cols: Y G Z K F
[ 85 155  88 120 215]  S
[128 126 127 129 139]  T
[103 142 103 124 189]  U
[123 128 120 127 155]  Q
which: [ 85 155  89 120 215] | S

cols: R J X M E
[153 217 118  84 142]  D
[162 134 206 128 145]  C
[117  74  90 247 136]  V
[142  93 164  59 144]  N
[117 150  90 247 136]  A
down: [153 162 117] | R
gone V: [136  90 117  74] | [247]
gone N: [144  93 142 164] | [59]
which: [142  94 165  58 144] | N

cols: L B H W P
[229 134 129  26 149] = sede
[ 49 152 166 225  45] = Bepu
[225  78  63 139 214] = Bomi
[232  77  59 117 224] = ruv
[135 135 131  26 147] = kunas
[ 53 152 166 228  49] = kul
[126 119 122 229 113] = rigu
[232  77  59  92 226] = mas
[226  87  68  46 226] = Deg
[ 73 143  72 233  66] = rul
[ 78 142 153 233  69] = lopud
[128 117 120 227 116] = zudu
down: [ 72 153 120] | H
down: [135 152 119  77  87 143 142 117] | B
which: [ 78 142 154 233  68] | lopud
common rigu sede:  | [229]
which: [ 49 152 166 225  45] | Bepu
gone rul: [ 66  72 233 143] | [73]

cols: bir befe Pizoz tuzus zoral gosi tagov
[ 78 143 124 208 108  90  42] -> dak
[ 78 143 124 112  67 230  94] -> riki
[218 145 138 142 161  58 142] -> teni
[110 146  97  66 154 163 215] -> mesu
[193 143 167 187 106  71  86] -> vebik
[111 146  97  67 155 162 216] -> Gubon
[155 190 142  86 115 151 217] -> Zegef
[155 190 142 230 115 105 217] -> debo
[ 62 130 125 110  64 221 116] -> kekug
[195 118 126 132 171  49 178] -> zinuv
[117 150 109 121 111 232  44] -> gafar
[155 191 141  84 117 231 217] -> ziz
down: [208 112 142  66 187  67  86 230 110] | tuzus
down: [143 145 146 143 146 190 190] | befe
common riki debo:  | [230]
common Zegef vebik:  | [86]
down: [216 217 217 116 178  44] | tagov

cols: Vavim suv Bamez Potiv tus gim Navuk vatu bigu zolol
[221  78 138 218 178 126  97 231  88 103] : veg
[ 67 133 144 102  88 143 217  88 157 143] : tiza
[ 92 172 138  87 117 147 157  82 167 158] : Tob
[181  77 138 127 171 173 118 143 128 122] : zom
[ 71 198 151 183  77  91 220 154 141 153] : Ges
which: [181  76 139 127 171 172 117 142 128 123] | zom
gone zom: [118 173 128  77 143 138 181 122 171] | [127]
gone veg: [138 221  97 231  78 103 218  88 126] | [178]

cols: Radi vodis votiv reg Zuf
[ 27 138 126 137 182]  sig
[135 182 182  34 169]  bep
[146 161  13 182 181]  Vosod
down: [169 181] | Zuf
which: [ 27 138 126 137 182] | sig
common sig bep:  | [182]
gone sig: [ 27 138 182 126] | [137]
gone Vosod: [161 182  13 146] | [181]
gone bep: [169 182 182 135] | [34]
which: [133 184 179  37 168] | bep

cols: Rike gasat mib gov fut Nur
[135   7 240   6 157  78] -> nop
[  7 230  32 183 132 152] -> mafav
[135   6 158   6   6  95] -> Rim
gone mafav: [230 183 152   7  32] | [132]
gone nop: [  6 157   7  78 240] | [135]
common mafav nop:  | [7]
common nop mafav:  | [7]
which: [135   6 158   6   6  95] | Rim
which: [133   7 240   6 157  78] | nop
gone nop: [135  78 240   7   6] | [157]

cols: Bez lat gupad Zusu Gofi Rinik
[182 151 166 101 137 181] = siza
[167 166  98 138 192  34] = rufol
[140 138  62 117 105 126] = Sedo
down: [181  34] | Rinik
gone rufol: [167  34 192 138  98] | [166]
common Sedo rufol:  | [138]
gone siza: [101 151 166 182 137] | [181]

cols: duga luveg piro Guga Leni Somun Tetut leza
[143 200  87 179 160  98  65 196] = mer
[146 138 154   8  87 113 116 183] = Zag
[147 169  65 100 112 163  49  51] = zeniv
[ 72 109  85 123 117 220 209  97] = tipan
[181 114 183 114  14 142 156 138] = sobes
[ 74  51 210 163 102 122 174 162] = gimi
[125  63  52  47 118 149 150  70] = Seza
[166 177 177  86  45  46 163  70] = kog
[183  31 107 127 125 128 190 190] = pafe
gone kog: [177 163  86 177  70  45 166] | [46]
which: [147 169  65 101 111 162  48  52] | zeniv
down: [114  51] | luveg
down: [169 109 114  51  63] | luveg
which: [180 114 183 114  14 142 156 138] | sobes
which: [124  62  53  48 118 149 149  71] | Seza

cols: bino vikad Vetek Sirak Bepi sugil nopam
[111 116 208 231 127 143 228]  fama
[153  85  69 232 125 222 187]  Lodu
[153  85  69 232 125 222  84]  piv
[144  84  41 194  96 241 113]  deno
[153  85  69 212 167 187  69]  kavu
down: [222 222 241] | sugil
which: [154  85  67 211 168 186  69] | kavu
which: [144  84  40 194  97 241 113] | deno

cols: samed Lol bim femov Nul bakir Sonom garad kizi Tomus
[190 146 124 151  95 168 155 190  80  77] = pumif
[155  77 162  98  82 243 101 176 185 247] = vun
[180 120  97  98 132 138 142 157 163 126] = tuvo
[157 110 110 115 136 135 130 163 138 120] = vam
[170 130 131 136 109 134 118 159 124 126] = Nin
[169 119 105 117 148 154 128 158 118 133] = zare
[153 130  87 126 132 152 117 157 199 131] = peged
[178 122  97 119 150 137 144 165 138 134] = Nor
[206 129  62 155 184  35 140 198  79 232] = buk
[138 130 120 133  93 155 118 225 145 118] = vuve
[170 130 131 136 109 134 118 149 132 116] = bog
common Nor bog:  | [134]
which: [170 119 104 115 147 153 128 157 116 132] | zare
down: [ 80 185 163 138 124 118 199 138] | kizi

cols: Vanut lova gabi goked finog nutu Bazo Vorod
[139 182 151 157 116 133 136 120] -> nav
[ 54  92 113 119 163  75 136  84] -> sozat
[139 182 151 157 116  89  78 161] -> zumuk
[169 116  86 131 137 103 132 177] -> zolu
[112 157  91 101 142 155 117 127] -> gevap
[139 182 151 157 116 133 101 128] -> Kitu
[139 182 151 157 116 139 101 128] -> viba
down: [ 92 182 116 157 182] | lova
which: [114 157  90 102 142 156 118 128] | gevap
which: [139 182 151 157 116 133 101 128] | Kitu
gone zolu: [137 103 116 169  86 177 132] | [131]
down: [157 182] | lova
which: [139 182 151 157 116 139 101 128] | viba

cols: Fogo nik gek volup Noru Zizad
[ 92 127  10  79 141 133]  Dop
[104  92  96 129 145 138]  vola
[114 153 150 131 133 123]  Rava
[100 160 147 155 126 134]  suz
[ 92 136 158 130 145 125]  nol
down: [138 123] | Zizad
which: [ 92 127  10  79 140 131] | Dop
down: [123 134] | Zizad
common Dop vola:  | [92]

cols: ligu Gime Nidit tet Mubo
[109  68 110 213 122] : tafil
[130  79 222 127 161] : memi
[127 125 129 126 122] : beza
[125 124 127 128 126] : mol
[228 144 175 135 134] : zema
gone tafil: [109 213  68 122] | [110]
gone zema: [175 134 228 144] | [135]

cols: zaso rel mog Mok dugo gerol Delob Nas lapu
[ 84  33 214 114 162 103 116 193 175]  Zemo
[190  71 164 103  99 130  91 171 152]  Giz
[ 84  33 214  83 162 149 109  21  81]  Bik
[ 87 205  93 201 137 169 207  85  94]  gaf
gone Bik: [162  21  83 149 214  33  81 109] | [84]
down: [162  99] | dugo
which: [190  70 164 104  98 129  90 171 152] | Giz

cols: div Dok Rak Zir Gavon kib Nufis Sezo tamis ber
[154  99  92  61  96  66  82 203  81 104] -> Foga
[188 203  95 162  85  97 210  92 159 118] -> Les
[166 117 151  57 178 131  64 163 134 112] -> zas
[ 30 194 163 136  84 156 124  62 152 139] -> zala
[108 106 125 104 135 119  93 138 105 129] -> gose
[161 104 152  39 194 132  43  97 128 100] -> por
[104 151 128 166 126 109 123 124  94 209] -> Fup
common Les por:  | [97]
down: [156 119 132 109] | kib
gone zas: [151  57 163 166 117 134 112  64 131] | [178]

cols: fosi sopag zato nete Mit mav zasab
[181  51  94 155 187 185  99] : Fike
[135 129  94 101  93 217  90] : mupo
[135 130 125 101 131 174 105] : Tubi
common Fike mupo:  | [94]
down: [129 130] | sopag
gone mupo: [129  93 217 101 135  90] | [94]
gone Tubi: [101 174 135 105 125 130] | [131]
which: [136 128 125 102 132 174 105] | Tubi
gone Fike: [155 187  99 185 181  94] | [51]

cols: pivob gezuv puda vara Vuv
[101 191 170 149 129]  fofuz
[179 142 215 162  40]  sur
[101 194 170 154 122]  Nated
[188 131 200 157  39]  tomud
[202  63 173 159 186]  Gopid
[152  99 227 119 231]  fovud
[107  89 198 177  90]  selol
[177  96 159 117 129]  Beva
[ 95 194 167 151 108]  gufez
[177  80 131 130 109]  voz
[107 118 175  78 137]  vibat
[174  92 130 120 112]  bug
which: [177  94 160 116 128] | Beva
which: [ 95 194 167 151 109] | gufez
down: [191 142 194 131  63  99  89] | gezuv
gone selol: [ 89 198 177 107] | [90]
common fofuz Beva:  | [129]
down: [202 152 107] | pivob

cols: dusi lik nov Natat Rini Vesup retin Peris geku togap
[124 115 160 122 129 155 120 117 171 127]  Sokis
[166 182  76 120 149 134 123 114 218 133]  mimu
[126 164  92 146 100 124 144 148  75 162]  pab
[210 161 181 184  49 156 106  97 102 120]  Mina
[126 164  92 146 100 124 144 148  75 112]  tuke
[166 187  60 110 107  55  88 118 188 112]  Fonug
[ 97 104 200 141 225  97 175 127 227 132]  Voru
[ 97 104 200 141 225  40 102 133 190  84]  zol
gone mimu: [149 182 166 114 218  76 123 120 134] | [133]
down: [146 184] | Natat
down: [104 104] | lik
which: [ 97 105 200 141 224  98 175 127 226 132] | Voru

cols: zezo vano kaz piza kes gezuf mipes patul sipag
[100  75 131 128 114 126 122 166 139] : Dafe
[100  75 131 126 113 125 112 166 139] : gomo
[ 98  76 132 136 119 133  74 162 143] : Zar
[104  85 133 153 130 151  76 144 151] : nimu
[124  95 130 171 142 165  74 117 158] : kidag
[102  75 130 122 111 122  70 168 136] : Zul
[173 120 107 234 158 179  76  31 148] : lupu
[102  75 130 122 111 122  70 168 137] : lub
[102  80 130 114 102 122  71 171 130] : Sote
gone gomo: [131 100 166 125 112  75 139 126] | [113]
common nimu Sote:  | [130]
which: [124  95 130 171 142 165  74 117 158] | kidag
which: [102  75 130 122 111 122  70 168 137] | lub
down: [117 168  31 168 171] | patul

cols: pobo pud Pizab san Bafo mimub
[151 177 106 173  79 159] -> koz
[ 79 113 109 171 178  97] -> suzed
[ 81 143 165 150  64 110] -> Zezi
[ 78 107 215 115 134 170] -> Pani
[134 114 114 115  99 106] -> Duv
[124 131 113 128  53 111] -> fela
[ 88 113 118 157 190  85] -> bame
[125 115 120 125 183 135] -> puf
[126  88 177 118 150 112] -> Tepon
[124 131 113 128 142 186] -> Begur
down: [106 111] | mimub
which: [ 90 114 117 156 190  85] | bame

cols: Sil Kal soner kagif
[184 177 120 190] = lib
[149  96 141  39] = pez
[125 118 165 108] = zan
[164 138 106 170] = Vigit
[ 56 124 116  96] = sido
[150 205 106 244] = dodif
[162 150 144 163] = Rog
[198 189 143 163] = mugi
[151 173 153 137] = digup
which: [125 118 165 107] | zan
which: [162 150 144 163] | Rog
which: [150 205 105 244] | dodif

cols: zedol vad Biz Zok Kos Nafo
[ 79  63 156 155  68 238] : vizab
[121 135 148 162 143 226] : lumu
[182 198  80  58 181  36] : fipof
[182 198 148  58 181  36] : Tal
[ 55  83 205 199  94 241] : Tek
[ 64  63  91 175  68 238] : kuriv
[ 78 191 186 190 107 189] : Bugol
gone Bugol: [ 78 186 191 107 189] | [190]
gone Bugol: [ 78 191 189 186 107] | [190]
gone vizab: [155  63 238  68  79] | [156]
down: [ 63 191] | vad
down: [241 238] | Nafo
gone kuriv: [ 68 238  64  91 175] | [63]

cols: gonu lal som Kivu Vin Bom Soga nifa lup
[102 157 107 168 143 115 118  69 225]  Nadiv
[138  82  59  42 110 134 107  90  99]  zezas
[136  66  96 208 175  90 137 135  86]  Bem
[136  66  96 208 175 117 137  77 112]  toru
[129 140 196 186 106 124  43 118 148]  vatup
[188  98 115  74 141  89 153 144  48]  Padan
[ 90 187 149  99 151  85 193  95 182]  Mafev
[ 85 130  91 119 145  34 177 183 102]  nef
[102 157 107 168 143 115 118  69 154]  gofor
common Mafev Bem:  | [90]
which: [128 141 195 185 107 125  43 117 147] | vatup
common Mafev nef:  | [85]

cols: zovek zapi Galim gerok
[103 124 125 201] : Lebak
[ 95  96 161 174] : tobi
[ 89 131 140 181] : fud
[ 49 123 141 129] : Zut
[ 81 147 168 170] : tete
[ 92 138 148 183] : medu
[ 78 112 118 170] : Vem
[ 89 107 103 183] : risot
[ 98  91  63 198] : bibu
[ 39 128 150 110] : Laz
[ 96  97 152 187] : mazik
[ 56 129 148 135] : Luvi
down: [174 181 129 170] | gerok
down: [138 112 107  91] | zapi
gone mazik: [187  96 152] | [97]
common mazik tobi:  | [96]
gone tobi: [161  95 174] | [96]

cols: votur Vason lora nep mebo zikaz turu tuvu bis
[130 139  89 131 104 114  55 127  39] : rikeb
[124  75 118 141 188 142 155  96 112] : kip
[117 137 179 152 166 134 154  76 170] : Mokif
[140 183 200 160 153 140 162  83 131] : gube
[133  99 120  87 150  57 144 117  76] : tolo
[122 142 142 159 145 145 139 177 189] : rut
[108 148 149 229 131 125 194 168 141] : degap
[107  86  83 152 156  98 157  89 119] : pefi
[133  99 123  87 150  57 144 117  76] : Soro
gone rikeb: [ 39 131 114 104  89 139 127  55] | [130]
down: [ 87 159 229 152] | nep

cols: rov liro Kifi fugan tam nena Dab vupe Zogo rilo
[ 92 103 144 135 104 180 211 122 117 105] = tafe
[ 98 122 101 133 128 125 146 132 133 121] = sune
[103 192 161 136 205  94 224 158 163 134] = Ref
gone tafe: [103 144 180 211 117 105 135 122  92] | [104]
down: [144 101] | Kifi
which: [102 192 160 139 204  94 225 157 161 134] | Ref
which: [ 97 122 102 133 128 125 146 131 133 120] | sune

cols: sabi Zovo rabe pon muno pevat
[158 141  79  75 183 154] = vik
[168  96 219 150 145  78] = Saka
[165 140  70 117 205 186] = lered
[124 118 188 149 125 118] = dofup
[137 132 116 245 154 100] = tene
[168 144 138 134 224 113] = tes
[151 106  99 168 126 172] = lopi
[ 97 181 222  73 221 122] = Goz
[ 71 185  75 155 184 249] = tiga
[ 90 159 147  60 143 154] = dum
[165 140  70 117 177 121] = Degu
gone tene: [154 132 245 116 137] | [100]
gone Degu: [177 165  70 140 121] | [117]
which: [165 140  70 117 205 186] | lered

cols: Zor sokov dif subit Dupum tasat mapez Nenop
[ 79  46 216 180 221 217 230  48] = mar
[ 52  86 174 212 164 169 117 101] = toma
[122  34 150 109 167 130 179  53] = zal
[116 116 110 124 106 109  90 132] = ladal
[ 79 181 161 175 158 151 100  92] = soni
[ 84  77  78 149 169 168 170  82] = Piger
[ 99 180 147 144 146 147 128 114] = nuko
[147  46 164 126 181 149 188  76] = kubek
[152 123 118 118 121 110 112 127] = Dulo
which: [ 84  78  78 150 169 168 170  82] | Piger
common kubek soni:  | [181]
which: [ 79 181 160 175 159 152 101  95] | soni
gone Piger: [149  82 168 170  78  84 169] | [77]
which: [ 99 181 147 143 147 147 128 114] | nuko
which: [ 79  46 215 181 221 217 230  48] | mar

cols: Kam pubiz mefi Der Gukom genog
[120 187  63 134 144 126]  Vivi
[220 177 130 119  89 133]  Vurov
[207 188  70 151 153 114]  sope
[117  70  70 151 153 114]  rami
[211 203  57 165 167 110]  fuseg
[120 187  63 136 127 118]  Fam
[144 129  71 130 167 123]  Mizos
gone Mizos: [144 123 129 167  71] | [130]
down: [153 167] | Gukom
down: [ 63 130  70  70  57  63] | mefi
common Mizos Vurov:  | [130]
down: [114 114 110 118 123] | genog
which: [120 188  62 136 145 126] | Vivi

cols: Repe Nipor naz Zevo bak
[166 101  76 127 113] = Dukod
[ 95 109 165  96 113] = razev
[164  95 191  96 152] = gan
[ 42 115 202 140 113] = Vuso
[112 109  96  96 241] = Regu
common Regu gan:  | [96]
gone Dukod: [166 113 127 101] | [76]
common gan Regu:  | [96]

cols: Gesun Sugi bepo Kifo tera Lenu
[164 109 165  81 119 150] -> rifud
[130 169 119 136  29 152] -> kebul
[125 121  99 156 114  57] -> nud
down: [165 119] | bepo
down: [136 156] | Kifo
which: [125 120  97 155 114  56] | nud
down: [130 125] | Gesun

cols: vulo soza tum sas ret
[152 142 111 200 166]  vekod
[170 124 142  41  68]  Kom
[224 116 141 138 113]  Rilu
[157 129 129 170 199]  zutod
[142 159 145 150  41]  gobin
[217 149 199 154  84]  fuba
[207 108 159  93 234]  Feken
gone Kom: [124  41 142  68] | [170]
common vekod Kom:  | [142]
gone Kom: [170  68 124 142] | [41]
common fuba zutod:  | [199]
common zutod fuba:  | [199]

cols: Nubez pepef Kivi Fevu rada Kiboz pide
[142  66  76 130  86 203 142]  vuga
[239 123  85 152 140 161 103]  Lar
[180 141 146 155  58  64  64]  peki
[ 66 125 157 113  93 103 164]  fepok
[144 146 103  98 157 164 179]  tid
[185 182 109 188  89 134 163]  zize
[113 104 137  56 131  97 108]  Sep
[143  76 116  52 127 126  75]  Femo
[171  79  62 174  63  58 143]  Mipok
[117 119  81  78 154 139 203]  futo
[140 170 184 113 144 182 110]  figib
[220 104  99 147 114 120  80]  vufod
which: [220 105  97 148 113 119  80] | vufod
down: [ 58 139 182 120] | Kiboz
common futo vuga:  | [203]
gone Femo: [ 76 143  52  75 126 116] | [127]
down: [ 86 140  58  93] | rada

